Each row is where one point has got to under a steady rotation. How many steps took it there?
The counts run from 0 to 588.
[ -7   9   3  21 -15   0   8  16  -1 -17   4  38  29  -3   8  22 -10  12
 -21  10 -23  -9 -39  -3  25  28   4  18   7  -5  26  15 -14  11  -7 -36
  28  16 -13 -13  -8  14  17  -5   7 -22   0  -2] => 380
[ -1 -20   3   3  22  -4  12   9  11 -22  25 -22  12 -38 -11 -35  16 -21
  -3  13   3 -19  12  19  12   8  13   7 -15  12  38  17 -22 -20 -16   8
   2 -25  -3  15  19  -1   5  -8 -11 -28  30  -2] => 349
[ 12  15  36  20 -26 -14 -13 -11  -8 -29  10  -7 -16 -26   6  10  17  -5
 -20  16 -16  -4  -9 -18 -38  28  31  20  -7   0  22 -34  16  -4 -10  -6
 -11   3  -7   6  -1  -5 -20  39   2 -14   4  19] => 567
[  9  -3 -16  45  -2  -6  19  -3  -5 -11  25  34  -3  -8  18  11  -6 -22
 -11  14 -14  -6 -13   0  37 -15  11   4  14  -6  39  11  -6  14   5 -14
  22   1 -38   1 -18  20   1   5  23 -28  -8  -5] => 304
[  7  10  24  -4 -22 -47 -39  -3  25  -2  21  11 -14 -36 -16  17  23   0
 -16  10  -7   6 -12  -9 -10  18  17 -15  14 -11  32 -27   3  -5  -3  -1
  15  -8 -13   8   5 -19 -17   9  -1   3  -5  13] => 117
[-21   2   0  13   6   4  26  -8  -7 -10 -14  26 -15  15  15  32  12  27
 -10  14 -24 -10  -6  -3  37 -20   0   8  23   0   4   2 -26   8  -9 -37
  -6  15 -34  -4 -26 -14  22 -19  19   4  15   3] => 389
[-18 -18  -8  14  31  20  44   3 -21  17   8   9  -5 -10 -23  -2   3  -5
   4 -20  14 -16   4  17  25  -4 -15  18 -32   1   8   7  -8   7 -13 -15
  11  -1  -5 -20  26   0 -20  -8  35 -29  26   3] => 525
[-13   4   5  10 -12  -5   1  10   1  19  -3  15  19   3 -16  17   5  10
   0 -19   3 -13  10  26  44  24 -12   1 -12  14  18  12 -29  -8   4 -42
  17  12  -7 -17   6  -3  18 -47  23  12  11   6] => 71
[  1  -5  24   6  -4   0   3   6  -1  10  -3 -16 -11   5 -22  11  -1  13
 -21 -24  29  -8  40  22  15   8 -13   0  18  17  30 -20 -11  -6   2 -23
   4 -21 -31 -30  -4   8 -14 -27  36  23  -2  35] => 583
[ -4   1  -6  13   4 -18  -4 -44 -21   6  21  28 -25   8   0  13 -12 -10
   9 -36   7  -7  -2  16  19 -33   1 -21   8 -26  -5 -20   4  23  24  -3
  15  10 -30  -1   6 -21 -26  -8  21  21 -25 -11] => 234
[  3  -5  17   0 -19 -37 -36 -21  25   2  20  -7   7 -22 -24  -9   7 -11
   5  -1   5   0   9  15   5  22   4 -17  21  -1  33 -20 -17 -11  17 -10
  20 -23  -7   2  16   0 -21 -21  -6  28 -19  14] => 49
[ -7   9  17  -9  -8  -8  -5  46  22  23   5   7   8 -20 -31  14  10  19
 -23 -25  10 -13  -5  11  26  23 -12  -1 -21  12  42  -1   1   0 -17 -23
  27  -7   0  -5   4 -17   3 -22  19 -15  25  14] => 139
[-14   7  35 -24   9 -26 -14 -16   1 -39   7  -5 -29   7   1   5  15   7
 -26   0   3 -12   7  15 -22 -14   8 -13  28  -9   6 -23   1   9 -13  15
 -11  -4 -31  20  -5 -36  -9   2 -21  32 -11  -2] => 410
[-26 -14   1  -9  39 -11  20 -39 -24  -4   5  -8 -19   2 -17  -5  18  -5
  20 -21   3 -11  -7  17  -4 -15  -5   6 -22 -27 -34 -15 -16   7  -8  16
  -6   5   4   5  40 -34 -24  -7   7   2   7 -10] => 472
[ 13  10  24  13 -13 -31 -20   4  16  -3  19  -3 -22 -32 -13  21  23  -9
 -11  19 -12   5  -1 -24 -15  10  21   0   3  -6  32 -37   9  -2 -15 -10
  -1  -2 -10   3   0 -16 -34  22  19 -13   4  24] => 566
[-22   7  -6  15  12  -6  23   6   5   5  -5  28 -27  -2   3  29  21  13
 -17  10 -16  -1 -12 -20  31 -19 -12   3  22  -5  11  -7 -16   9 -17 -29
  10  10 -37 -10  -8 -10 -11 -14  32 -18  16   7] => 390
[ 18 -12  23  24 -29  -6 -18 -33 -16 -35  12  -9  11  -1   5 -27 -17 -14
  -7   8   7 -17  22  29  -5  33  17  10  10  10  27 -15  -3  -2  25 -15
   1 -14 -16 -10  -4  27 -11  -8 -17  28 -27  13] => 429
[ 16 -10 -23  53   1   6  20  -6 -13  16  19   7   6 -17  -2  -3 -10 -27
  10  -1   4   5   2   6  34  -2   8  18 -10  -2  33  -3  -1   2  18 -20
  15   0 -19 -26   7  21 -24   5  41 -25   3  18] => 372
[-18   6   5  -6   4 -11   7   0  -3  30   0  28   2   6 -15  25  12  24
   3 -26   6 -15 -11  15  41   9 -20   3  -6   1   3   1 -24   0   1 -40
  23  12  -8 -18   6 -14   5 -39  32  12  12  15] => 453
[ -1  -1  -5  28  18  15  37  17 -11  20   5  17 -14 -14 -10  19   7  -7
 -17 -15   5  -5  -5  -1  21  -8  -1  15 -22   9  17   4  -1   8 -14 -21
   7  -1 -15 -21   6  -1 -19   0  50 -38  29  15] => 76
[ -1   8  47  -8 -20 -13 -22  18   7  -8  -7  -1 -28   7 -20  17  11  19
 -34 -21  16 -18  11   8 -19  29   5  -2   1   9  20 -34  13   6 -14 -13
   1 -11 -14  -7  -8 -25 -15  -4   5  21   2  20] => 203
[-22  -4   5 -13  36 -30  -5 -26  15  -2  16   5 -44  -8 -12   9  26   6
  -4  -2  -3  -6   3  -6   7 -38  -1 -17  19 -17  11 -12 -13  -1  -6  13
   6  -5 -33  21   2 -37 -14 -10  16   7   4  -5] => 476
[ -3   3  34  -9  -6  -7  -9   9  -1  16   1  -4 -20  14 -26  15   1  15
 -30 -38  27 -11  25  13  -2   8  -6  -8   4   6  28 -27  13  13  -4 -15
  13  -5 -26 -16  -6 -15 -21  -9  24  24   2  26] => 584
[-42  -9  29 -20  16  -7  10 -16   2 -24 -17  -1   6   9  -8   7  11  34
  -7   5 -21 -13 -10  17   7  20 -21   6  25  -2 -20   8 -42   2 -10 -15
   7  -2 -15  -5  12  -8  12 -38 -11  20  -2   2] => 398
[ 19 -20   7  24  13  -7   0 -21   7 -53  21 -13  -7 -24  19 -23   9 -29
 -11  37 -14  -8  14  -3   1 -14  34   6   8   4  30  -2 -10 -12 -13  13
 -15  -8 -26  21 -11  -4  -3  16  -8 -21  11  -3] => 43
[-32  -4  17 -14  22 -15  10   1  23 -44   2  -1  -8  -6   1  -8  11  14
 -33  22 -22 -11 -12   0   5  -8  -6  -2  50   1  21  -1 -30   0 -18   7
  11 -13 -41  16  -6  -8   8  -5 -11  -8   0  -9] => 30
[-13  13  15 -13  -7 -50 -34 -16  10 -20  21  20 -17 -25 -13  16  17  -3
  -9   4 -25  -7 -35  -7 -12   7  14 -22   9 -29   6 -17   0   3  -2   9
  17  13 -12  31   7 -26  -9   8 -10   4 -15  -6] => 553
[ 14  11  37 -11 -26 -27 -45  -7   0 -27  24  17   9 -17  -5   0   7  -9
 -11  -3  -6 -23 -10  16 -10  27  28 -17 -13   3  33  -6   9   3   2  -4
  12   5   0  30 -14 -21  17  -1 -20  19  -5  -2] => 51
[-17  10  12 -15   2  -2   4  35   0  22   5  27   3  -6 -33  18   3  19
 -26 -33   7 -18 -18  10  11  16 -13  -6 -27  -3  19   2   1  18 -21 -21
  25   2  -4  -7  11 -22   7 -12  22 -19  23   6] => 521
[-15   3  16 -26   9 -33 -24 -30   0 -36  12  14  -1  -6   2  -2  21  -1
   2   1 -26 -15 -19   7   2  -4  17 -15   1 -23  -9   9 -15   3  -2   4
  -1   7  -2  40   5 -36  17  -4 -27  18  -5 -25] => 105
[  2  10  10  16  -1  14  11  18 -32 -18  -4  34   3   8   9  16   5  14
 -13  -4  -3 -25  -4  14  33   4  18  17 -29  11  19  18   6  11 -25 -33
  -6  23 -17   7 -26 -21  28  -5  14 -10  22  -3] => 74
